A single turn carries every row of the set below to another of its rows. Some are shown first; where does it send the rows asked next?
J_651: [ -9  11  14 -20  26  -3  47  -6   0  12   1  31  34 -14 -13 -18 -12  -1
  30  16   9   3 -30   3 -32 -13 -33   2 -16  12  32  19  20  -2  13 -23
 -17   5  -1   0 -30   0 -12   2   3 -26]
J_286: [ 11   2  12  10 -44   6 -18  54  16 -25 -10 -16   9 -23  -5   6 -22  24
  -7 -32  15  -5  28   0   8  46  -5  13  24 -19 -14  17  18  24   3   0
 -35  24  -8 -19   9  -4  -9 -11  -3   2]
J_866: [-15  17   8 -25  33   3  47 -11 -10  12  -2  31  26 -26 -11 -27   1  -1
  21  25  -3  -7 -34  -3 -27 -16 -42   1 -10  18  19   8  10  -1   7 -13
 -33  11   4   1 -18   4 -10   2   7 -17]
J_57: [-17  -4   3 -24 -12  16 -26  37  32 -19   7 -52  -7  37   8 -11  20  27
  -8 -23 -32   3  23 -19 -35  17 -13  -2   2  20  -1  37 -24  -6  12 -19
  -3  20  -8  -7  25  -4  -6 -35  25  29]
J_100: [-39  -6  -8 -23  -1 -30  13  -4   0  15   6  -6  23   6 -10  11   1  46
  -7  36  -1   9 -32 -24 -16  21 -42  45 -35 -10 -11  10  16  20  13 -21
   0  -2  -3   9  -8  -2  17  -4   0   8]
J_211: [-37   4  12   1  29 -21  31 -20  31  22  11   9   4  -6 -28 -37  23   2
  13  -8 -20   0 -29 -14   2  -3 -13   4 -29   8   7 -10 -18 -10  -5 -20
  -8   2   3  18   2  23  19  12  13 -28]
J_671: [-29   5  12  -9  22 -23  28 -29  33  28  12   6  14  -4 -25 -39  15   0
  15  -4  -7  -1 -31   2 -14  -4 -12   3 -31  17  21  -3  -5 -16  -4 -33
   5  -7  -7  21  -4  20  13  12  26 -23]
J_362: [ 14  -8 -22 -51  -8 -20 -23  11 -22  -8 -26  10 -16 -20  19   4 -21   9
  15   0   6   0  13 -12  17  -1   3 -11  29  27 -25  61  51  -1  -6  12
   9  11 -10   2   2   0  -7 -14  25 -14]
J_298: [-17   8  -6 -13 -31   4 -30  25  22 -14  -4 -42 -24  40   6 -16  28  27
 -10 -26 -27  -3  19 -29 -30  11 -13 -12  -3  23   6  20 -30   2  13 -21
  -6  13   3 -14  37  -7   4 -27  24  35]
J_492: [-27  42   4  -2   5  26 -13  26 -29  18 -19 -11  11  29 -10  16   2 -21
  31   3 -24  11  35  -7   0 -25   3 -15   4 -26  43  13 -39  -5   6  -2
 -14   6  20 -14  17 -21 -21  -1  13   7]
J_171: [ 10  -4   1  -4  -3 -13  42  -5  19  -8 -11  31  27  11 -22   6   8  28
  15  15   8  13 -32 -16 -25   9 -29  26 -21 -16  -2   5  26  12  40 -25
   2 -11  -9  -2 -28  35 -10  -5  -1   3]
J_138: [-32  39  11  -3  -5  27 -30  42 -11  20  -4 -22  10  26 -10  23   6 -28
  25   7 -34  25  31  11 -17 -20   2 -10   0 -32  31  18 -26 -23  -7   3
 -12  -4  14 -12  24  -8 -15 -11  21   3]
J_221: [-17  38   9  -2  -9  36 -31  40 -17  16  -8 -20  13  30 -18  20  14 -25
  16  -3 -40  10  27   5   5 -23   3 -23  -1 -23  35  20 -28 -14  -9  -7
 -18   1  22 -20  10 -20  -2  -2  26  -6]
J_732: [-18  -6   2 -21 -24  11 -35  27  19 -14   0 -60  -7  38   0 -14  24  24
 -13 -29 -28  -2  14 -20 -20  16 -16 -16   4  23   0  25 -23   8   7 -18
   0  22  -2 -29  26 -15   4 -37  35  10]
J_978: [ 10  -7 -12 -67   6 -19 -26   6 -27  -2 -31  -3  -6 -29   7   8 -23  18
  18  14   5  -8  18 -11  21  12  14   6  21  15 -18  46  47   7   3  24
  15  11  -7  20   5  -6  -3   3  27 -10]
J_27: [-52   2  25   3  -9 -18   2  20  11  22  18  -8  -2   6 -23 -15   9  38
  18  20 -16 -16 -48 -11 -14   5 -17  33  -4 -20  14 -15  -2  -3  26 -12
 -15 -23  -5  20  -3 -11   7   6  -3 -41]
J_517: [ 37  18 -11  -6   0  -4 -19   4  -7 -30 -44   6 -17  -9 -15  20  40 -32
   9  27 -19   2   5  -2  -3 -26  25 -19   1   6  22   2  19 -16 -20   1
   6  -9  22  -6  23  11  14  22  31  15]
J_733: [ 21 -12   3  -3 -42   3 -26  44  15 -29  -4 -22   6 -24 -12   8  -4  15
 -11 -32  15 -16  10   1  -1  56  -3  13  29 -22 -18   9  25  24  -5  10
 -16  30 -17 -21  10  -1 -10 -10  11 -10]
J_448: [-36 -14   8 -25  -7 -27  13   5  -5  32  17  -4  23  11 -19   1  10  44
   6  26   7  21 -25 -27 -28  14 -39  48 -29  -4  -3  17  21  14  32 -19
   3  -8  -2  11  -8  -2  16  -1   8   5]
J_533: [  5  11  -5  -5   4 -14  36 -13  17 -15 -14  30  28   3 -25   2   0  19
  21  35  -3  -5 -30  -9  -8   6 -40  17 -19 -20 -17   0  23  12  42 -17
 -11  -6 -17  -6 -28  32 -13 -14   2  -1]
J_107: [ 22 -10  22   9 -28  -3 -22  43  24 -32  -6 -25   7 -21  -4  10 -14  23
  -1 -33  18  -6  21   9 -11  41  -3  18  29 -11 -16  15  29  20  -5  14
 -30  35 -21  -6   3   7 -14 -10   9   2]
J_799: [ 25   8  -9   3  12 -10 -25  -2   6 -18 -34   6 -23  -8  -1  27  43 -29
  16  42 -16  10  15   4 -15 -19  47 -12   8   4  25   4  17 -16 -19  -3
   5  -7   8  -9  23  18  10  19  20  12]
J_155: [-32  -7  -1 -19 -16   2 -10  23  27 -17 -10 -46   2  31   8 -24  12  27
  -2 -33 -26  -4  24 -24 -17   7  -8 -15   6  25   7  17 -38   1  11 -33
   6  24   2 -20  38  -8  -6 -29  23  28]
J_865: [  8  -8  24  -4 -44  -5 -17  40  24 -25 -13 -21  20 -30   1   5 -14  30
   2 -33   5 -19  22   6   6  47  -2  11  29 -14 -13  -2  12  24   1   4
 -14  24 -22   4  19  -9 -19  -9  -2 -13]
J_862: [ 30  19 -14  -2   7 -13 -17  -6 -14 -27 -45   8 -19 -12  -2  24  45  -9
  21  31 -11  -3  16   1   2 -23  39 -10  -5  -6  20  -8  10   1  -2   9
  14  -6  12   3  17  20  -2  27  25  25]
J_580: [-33  53   0  -7  -7  19 -29  37 -25  27   1 -13  -2  19  -6  12   1 -25
  32   1 -35   8  41   0   0 -28   7 -14  -8 -26  28  21 -19 -19  -1   4
 -11   4  19 -14  15 -18  -4  -1  27  -5]
J_906: [ 37  33 -10  -1   0  -6 -19  -2  -2 -26 -37   6 -25 -29  -1  12  36 -25
  11  28 -14   1  17   1  -6 -11  42 -15  -2   5  24  -5  23  -4 -22   1
   7 -14   6  -6  18  17   7  18  10   6]
J_822: [ 13 -11 -20 -47   9 -14 -27   9 -19   4 -29  10 -18 -19   5  18 -22   0
  14   5  11   5   7  -8   5   5  17   4  39  16 -12  62  49 -10 -12  21
   0  17 -16  10  -6   7 -11   1  32 -15]
J_981: [ 27 -11 -25 -51  -3 -14 -22  16 -25  -6 -22   7 -11 -19   2  15 -19 -12
  17  13   7  -5   7 -13  16   7   2  -2  35  10 -18  58  53  -3  -3  26
  10  19   3   2   4  -7   5  -1  31 -18]
J_601: [-36   6  28   6  -9 -16   6  11  19  37  27  -6  10  -2 -30 -17  19  25
  18  17  -8 -12 -32  -6 -19  13 -14  37  -5 -20  24 -12  -3  -7  36 -20
 -10 -24 -14  24  -6  -6  10  15   7 -34]

J_138 -> J_799
J_978 -> J_865
J_580 -> J_906
Now find these:
J_732 -> J_221
J_671 -> J_651
J_27 -> J_211

A single turn carries every row of the set below to another of its rows. Some are shown first; where does it send the rows asked next?
J_137: [ 34  -1 -21   1  23  -8   0   3  20 -35 -40   8 -39  -4  32 -15 -19 -37
 -11  19   2 -12  24  21 -12  24  11  41]
J_466: [-11   9   8 -16  -6 -76  11  -3  -9   0 -55  16 -14 -20  29 -10 -72  -5
 -16   8 -22  15 -11  -9  24   9  -5  21]
J_551: [ -1 -13 -11 -44  15 -50  -9 -14 -21   6 -34   3 -69   0  69  13 -16  20
  15   5  11  18  23  14 -16   8 -25  22]
J_14: [ -2   0  15 -12   0 -64  25 -18 -20 -24   0  23 -12 -29   5  -7 -41  -2
   6   2  34  45 -15  30  12 -23 -39  -6]
J_34: [ 36 -14   2  19 -16 -40   1 -21  19   1  -8  15 -53   6  30 -10 -38 -36
  -7  -7  18  23 -24  26  18   4 -12 -10]
J_214: [ 37  -4  18  -9  -5 -59  17 -27  20 -65 -32   8 -46   6  40  -6 -17 -10
  33  19 -17   5 -28   7   7  -3  18  16]
J_122: [  4  22  12 -56 -15 -14  20  15  13 -18 -33  46 -61   4 -19  33  -3 -34
  17   9  22  28  35  15  11  13 -16  14]
J_307: [-24 -17  -5  12 -24 -47  24   2 -11 -23  -9  50 -17 -21  47  11 -23   9
  26  12  40   9  10  15 -20  31   9  25]
J_290: [  9   2  14 -24  -6 -55  17   4 -12 -34 -15   6 -67  41  34 -42  13 -13
 -22  19   3  24   1  17  -9 -21  -2   9]
J_184: [ -4 -19  -8 -40   0 -34  -9  -1 -32 -16 -25  37 -30  23  43  53  10 -12
  -9  31 -10  26 -21  -3 -11  18  28  25]
J_437: [  1 -14 -29 -41   2 -48   8 -37 -13 -27 -17  10 -13 -60   8  11   5 -36
  -9  28  13  15  -9  -5   2  31 -21  18]
J_959: [ -3 -27 -13 -30 -20 -17  27 -31  11 -12 -42  -8  13  27  26 -18 -38  -5
 -28  24 -15   5  22  27  -1  20  -5  14]
J_667: [ 23   5  -8 -28 -31 -43  27  15 -22 -25 -49  -8  19 -27  32 -21 -31 -21
  -4  40  32  23   5   4   3 -21  -7 -10]
J_53: [ 27  16  11 -19   3 -48  12  11 -14 -50 -15   2  -9  -3  10  49  38  -7
   5   0  23  24   6  16   8  11  -7  25]
J_868: [  9   1   5  -3  23 -54 -13   2 -19 -39 -41  37  -6 -16 -19  25 -32  17
   6  13  17  22 -12   6 -25  30 -22 -20]
J_893: [ -9  -9  34 -62   6 -29  38 -24   2 -31 -62   3 -13  12  -8  20 -23  -4
  33  28  26  39   5   3  -7  44  -6  15]
J_464: [  3  15  -4 -33 -36 -30  -5 -27 -25 -31 -31  63 -23 -13  50  -8 -31 -34
  -1  31   7   3 -12  26  -5 -21   8 -18]
J_948: [ 31  12   7 -67  -6 -21  47 -17 -30 -33 -10 -10 -28  -4  41  16 -22 -26
  -6  12 -41  17  -2  16  22  27  11  18]
J_198: [  7  45  18 -47 -41 -32   1   3 -10  -5   1   0 -25  -5 -12   8 -32   6
  -1  16   1  61   5  22 -47  17  -3  -1]
J_48: [ 39   8  18 -58   7 -29  31  -3 -41 -44 -54  29 -21   2  39  10 -38  29
 -17  12  10  14  45  15 -14  16  10  20]
J_909: [ 30   3   5 -28   2 -30   8   1 -24  -5 -26  -6 -79  26  23 -13 -80 -15
  -7  18  23  16  -1  18 -23  23  -5  12]
J_426: [ -6  -1   5 -17   1  -8   8   1  20  -6 -20  29  -3 -11   6 -41  17  -7
   3  28 -10  51 -11  46  10  17   7  26]
J_116: [ 38  24   9 -55  31 -67  -4 -15   0   8 -20  27 -25  23  27   2 -33 -32
  13  18  -5  33 -18  17  31  -9  -8  35]
J_964: [ 44   1 -30 -38  -8 -61  -2 -10   9  20  -3  44 -38  29   6  15 -24   5
  -4  25   0  28   2  10 -43  25 -11  19]
J_334: [ 18  -2  -4 -17  -8 -10   9  50   8  -9 -43   0 -47  17  43  -1 -12  15
  19  38  -9  40  20   1   3  41 -25   3]
J_884: [  2   6  39 -31 -23 -21  15 -19 -11   1 -26  -2 -36 -22  21 -35  -7 -22
   2   0  45  11  14  23  17 -17  16  40]
J_8: [-21  10   7   5   4 -57  14   7  23 -15 -34 -10 -14 -23   0  15 -24 -34
 -22  15 -13  57 -15   7 -26   6  24   0]
J_759: [-33   3   6 -40 -22 -45   8  15 -47  -7   0  39 -20   6 -12 -16   1   1
  18  32  -3  11  22   0   0   6   6  20]
J_939: [ 50  11  16 -37  34 -23   0  19 -17 -22 -32   0 -59 -10 -20  29 -28  -5
 -10  34  15  48   7  -7  -9  13   4  -1]
J_949: [ -7   8  -4 -24   2 -39   5  -7   3 -48 -26  33 -17 -10  11 -25  -8 -16
 -36  17  43  43  -5   2 -31  67  -3  13]

J_334 -> J_893
J_759 -> J_426
Now find these:
J_667 -> J_214
J_868 -> J_14
J_116 -> J_964
J_137 -> J_48

